One vector is turned by the same rotation once a tick. Each row is the vector after some number of ticks, and that number follows the row.
The counts run from 0 to 228.
[140 135  83 192 123 150 145 112 131 139 124  92 123 102 123  92 121 147
 159 181 153 125 139 114 118  87 144 134  94 142 126 103 107  87 122 160
 154 159]
38
[169 112  82 172 127 191 129 116 133 126 110 120 143 112  75 123 110 126
 107 123 162  86 175 108 122 125 116 136  98  94 174 147 130 121 124 158
 140 139]
83
[152 140  92 176 104 167 139 103 125 101 100 109 140  96  77 114 118 137
 124 132 142  92 131 141 123 132 102 154  96 119 191 174 129 111 124 170
 153 136]
125
[173 141  86 185 147 150 114  94 150 128 106 129 117  59 108 127 124 158
 146 160 158 123 176 102  85 133 116 109 114 106 130 117 132 113 159 140
 143 166]
227
[122 121  96 187 114 162 102 102 135 104  99 127 110  62  84 100 117 146
 122 145 124 110 129 140 119 132  87 139 120  94 172 149 118 129 108 164
 140 125]
141
[113 134  68 184 123 152 137 127 100 115 101 103 135 119  84  89 102 151
 167 180 158  98 143 132 109 114 145 126 129 140 118 117 132  79 104 146
 116 148]
23
[131 155  98 170 127 112  95  97 127  85 108 109 107  37  86 105 122 172
 150 161 147 143 139 126 116 127 114 129 117 144 138 133 134 132 147 146
 139 156]
144
[169 164  87 162 104 134  99 123 114  85  97  91 146 105  86 108 116 143
 128 128 154 105 164 145 137 117 131 163  84 152 158 165 150 142 143 145
 135 136]
110
[184 153  84 198 122 136  93 119 139 116 103 111 108  89 128 106 129 143
 140 166 155 124 181 115 111 122 133 126  85 131 125 109 129 128 158 126
 145 163]
52
[124 125  80 182  94 152 101 150  93 108 119 109 102 119  59  85  89 136
 125 151 149 112 164 123 141 129 139 144 102 134 152 114 137 117 101 147
 103 150]
149
[126 139  71 178 121 152 135 133  96 115 103 107 141 124  76  98 100 148
 149 166 174  97 155 121 107 126 143 133 122 137 129 123 149  82 112 141
 110 161]
24
[119 133  81 146 136 168 124 104  99  91 112 136 138  79  37 128  83 144
 149 141 145  96 167 127 119 126 124 106 136 114 137 137 131 102 112 145
 117 121]
116
[131 136  99 186 121 142  98  95 130  96  95 123 110  49  79 107 118 152
 131 153 137 122 128 139 103 145  91 131 123 107 165 155 135 128 125 161
 136 135]
142
[118 127  81 169  96 146 136 128  99 104 129  80 138 126 101  80 106 154
 152 148 133  90 150 127 152  82 140 158  91 149 155 131 126  99  96 158
 141 146]
164
[159 111  92 145 144 133  98 106 150 130 130  77 159  73 102 104 122 175
 128 117 167 115 177 101 132  88 113 136 103 111 146 137 145 153 125 153
 143 157]
44
[146 130  84 182  93 184 143 111 112 104 113 116 123 117  97 108 113 120
 134 145 120  86 154 125 138 107 127 147  78 127 171 138 104  94 109 168
 157 133]
123
[152 133  91 206 107 162 144 114 114 127 114 128 110 105  99 114 116 144
 133 164 139  99 155 106  96 148 124 131 107 117 165 115 130  76 138 149
 138 173]
175
[174 156  83 173 125 141 116 120 133 122 108 103 109  85  69 111 119 130
 125 163 179 144 147 115 115 128 140 144  94 149 141 133 142 137 160 157
 133 166]
93
[174 149  82 196 132 143  94 118 136 120  95 131 106  86 109 114 123 143
 138 168 164 123 175 111  94 144 129 117 104 117 130 106 137 122 155 130
 127 160]
51
[146 130  96 151 111 125  77 111 113  82 128 102 130  77 105 104 106 175
 138 101 122  93 200 116 150 101 108 133 100 113 159 134 135 143 126 134
 137 138]
153
[129 140  80 146 152 135  97 104 120 106 119 103 141  75  89 111 103 164
 171 151 157 118 185 113 128  79 135 102 121 135  89 110 118 131 123 126
 121 126]
62
[149 151  97 146 128 135 128  87 133  96 116  87 150  55  78 121 122 166
 138 128 146 116 141 124 122 115 104 144 105 134 173 172 143 124 139 170
 158 144]
127
[112 117  91 168 128 153 138  95 116 116 145 123 118  74 108 112 106 168
 171 159 119 101 173  96 123 100 122 101 120 117 138  99 104  78 118 149
 150 152]
172
[148 128  85 173 137 167 109  99 132 100  90 120 159  99 114 119 123 163
 139 130 139  65 174 131 101 132  99 123 128  86 159 158 140 104 118 137
 134 130]
209
[103 123  82 134 126 163 115  97 106  95 119 103 144  85  61 107  93 152
 156 133 139  96 159 132 154  83 119 123 119 127 133 139 112 125  92 156
 133 100]
114
[153 154  90 170 101 163 135 103 106  98 136 124 115 104 105 120 113 135
 153 147 114 101 184 106 145  95 143 126  72 144 147 112  97  96 141 149
 167 142]
121
[156 132  76 185 120 162 148 128 121 134 108 100 146 126  82 104 116 145
 136 162 184 101 151 115 105 130 142 148 105 143 149 136 152  92 125 156
 125 171]
217
[141 117  75 177 126 174 112 108 121 107  94 119 156 114 111 109 112 149
 131 127 139  56 176 131 114 120 104 130 125  79 157 148 132 104 102 139
 127 122]
208
[161 154  80 140 145 142 141 100 123 118 136  96 145  84  82 126 108 151
 159 157 170 122 177  98 123  88 152 118  96 161 114 116 133 110 148 144
 144 165]
78
[126 113  78 198  97 167  92 134 112 111 112 112 119 124 123  80 107 145
 138 138 126  80 184 119 142 101 125 136  97  99 149 109 114 117  95 137
 129 132]
14
[156 125  82 153 121 140 116 115 119 112 141  80 159 112 123 107 115 174
 146 112 149  80 206  99 143  84 137 140  86 128 148 129 139 117 127 138
 143 157]
28
